[[-14 -23 -26   0 -33  -2]
 [ 15  24  28  40 -33   3]
 [  0 -42 -46   0 -33  -3]
 [  2  -3  -1 -10 -33  -2]]
->
[[ -2 -33   0 -26 -23 -14]
 [  3 -33  40  28  24  15]
 [ -3 -33   0 -46 -42   0]
 [ -2 -33 -10  -1  -3   2]]

[[  2   3  35 -29  -8  31 -30 -28   8  -7  37  47]
 [-19 -35   3  -4 -37  23  30 -36  35 -31  22  -9]
 [ 40  26 -20 -21  20  17  25 -19 -40  29  24  33]
 [ 20  28 -46  18 -38  15  37 -26  25  19   1 -13]
 [ -8 -25  41 -16  36 -25 -46  18  -5 -19   1  16]
 [-28 -37  15  34 -22 -21 -13   8  34 -36 -21 -34]]
->
[[ 47  37  -7   8 -28 -30  31  -8 -29  35   3   2]
 [ -9  22 -31  35 -36  30  23 -37  -4   3 -35 -19]
 [ 33  24  29 -40 -19  25  17  20 -21 -20  26  40]
 [-13   1  19  25 -26  37  15 -38  18 -46  28  20]
 [ 16   1 -19  -5  18 -46 -25  36 -16  41 -25  -8]
 [-34 -21 -36  34   8 -13 -21 -22  34  15 -37 -28]]

[[ -1 -16 -16 -14]
 [-29  -6 -11 -18]
 [-20  -8 -12 -17]
 [ -3 -16 -14  -7]
 [ 46  21  24  33]
 [ 12  19  19  18]]
->
[[-14 -16 -16  -1]
 [-18 -11  -6 -29]
 [-17 -12  -8 -20]
 [ -7 -14 -16  -3]
 [ 33  24  21  46]
 [ 18  19  19  12]]

[[ 29   0  23   3  22 -41]
 [ 38  16   6 -10  31 -21]
 [ 19  -2   1  22   0 -10]
 [  5  -2  16  20   7  -3]
 [ 44  25   8  -3  25 -19]
 [ 45  17  -6 -14   4 -29]
 [ 22   3   7   8  12  -9]
 [ 31  -9  21   9 -12 -15]
 [ 43   7  -9  10  25 -12]]
->
[[-41  22   3  23   0  29]
 [-21  31 -10   6  16  38]
 [-10   0  22   1  -2  19]
 [ -3   7  20  16  -2   5]
 [-19  25  -3   8  25  44]
 [-29   4 -14  -6  17  45]
 [ -9  12   8   7   3  22]
 [-15 -12   9  21  -9  31]
 [-12  25  10  -9   7  43]]

[[ 26  27   8 -31 -26 -18 -22 -30  31  24 -31  -1  -1  43  -5]
 [-17  -4  32  -1  14   6   4   1 -10  14   2 -37  46  -2  32]
 [  0   0   0   0   0   0   0   0  -1   0   0   0   0   0   0]
 [ 13 -22   6  -2  15  -9  -5   3  -9 -20   2  -2  -3   0  -5]]
->
[[ -5  43  -1  -1 -31  24  31 -30 -22 -18 -26 -31   8  27  26]
 [ 32  -2  46 -37   2  14 -10   1   4   6  14  -1  32  -4 -17]
 [  0   0   0   0   0   0  -1   0   0   0   0   0   0   0   0]
 [ -5   0  -3  -2   2 -20  -9   3  -5  -9  15  -2   6 -22  13]]

[[  7   7  27   5   2   1]
 [ 17   8  13   1   7   1]
 [  4  28   5   5  10   1]
 [  3   3   8  27   1   3]
 [  1  39  15  -4   1   0]
 [ -1   1   8  36   0   3]
 [  5 -13  13  25   0   7]
 [ 27   4   6  34   2   3]]
->
[[  1   2   5  27   7   7]
 [  1   7   1  13   8  17]
 [  1  10   5   5  28   4]
 [  3   1  27   8   3   3]
 [  0   1  -4  15  39   1]
 [  3   0  36   8   1  -1]
 [  7   0  25  13 -13   5]
 [  3   2  34   6   4  27]]

[[  9   3 -41   1   2  17   3  -8  35  37   0  -3   7]
 [ 17 -39  -7 -35   8  27 -18   5  -2  -4 -21 -40 -30]
 [-15  19  31  25 -16 -32   4  13 -26 -32  24  20  14]
 [  1  25 -14  41 -25 -10   3  20  24   9  47  14  27]
 [ 18 -32 -33 -36  14  35 -11  -9  21  24 -28 -33 -23]
 [-17  39   9  21   8 -20  24 -18   5  15   0  43  24]
 [ 20 -27 -18  -1 -18  17 -22  30  10  -9  26 -37 -10]]
->
[[  7  -3   0  37  35  -8   3  17   2   1 -41   3   9]
 [-30 -40 -21  -4  -2   5 -18  27   8 -35  -7 -39  17]
 [ 14  20  24 -32 -26  13   4 -32 -16  25  31  19 -15]
 [ 27  14  47   9  24  20   3 -10 -25  41 -14  25   1]
 [-23 -33 -28  24  21  -9 -11  35  14 -36 -33 -32  18]
 [ 24  43   0  15   5 -18  24 -20   8  21   9  39 -17]
 [-10 -37  26  -9  10  30 -22  17 -18  -1 -18 -27  20]]
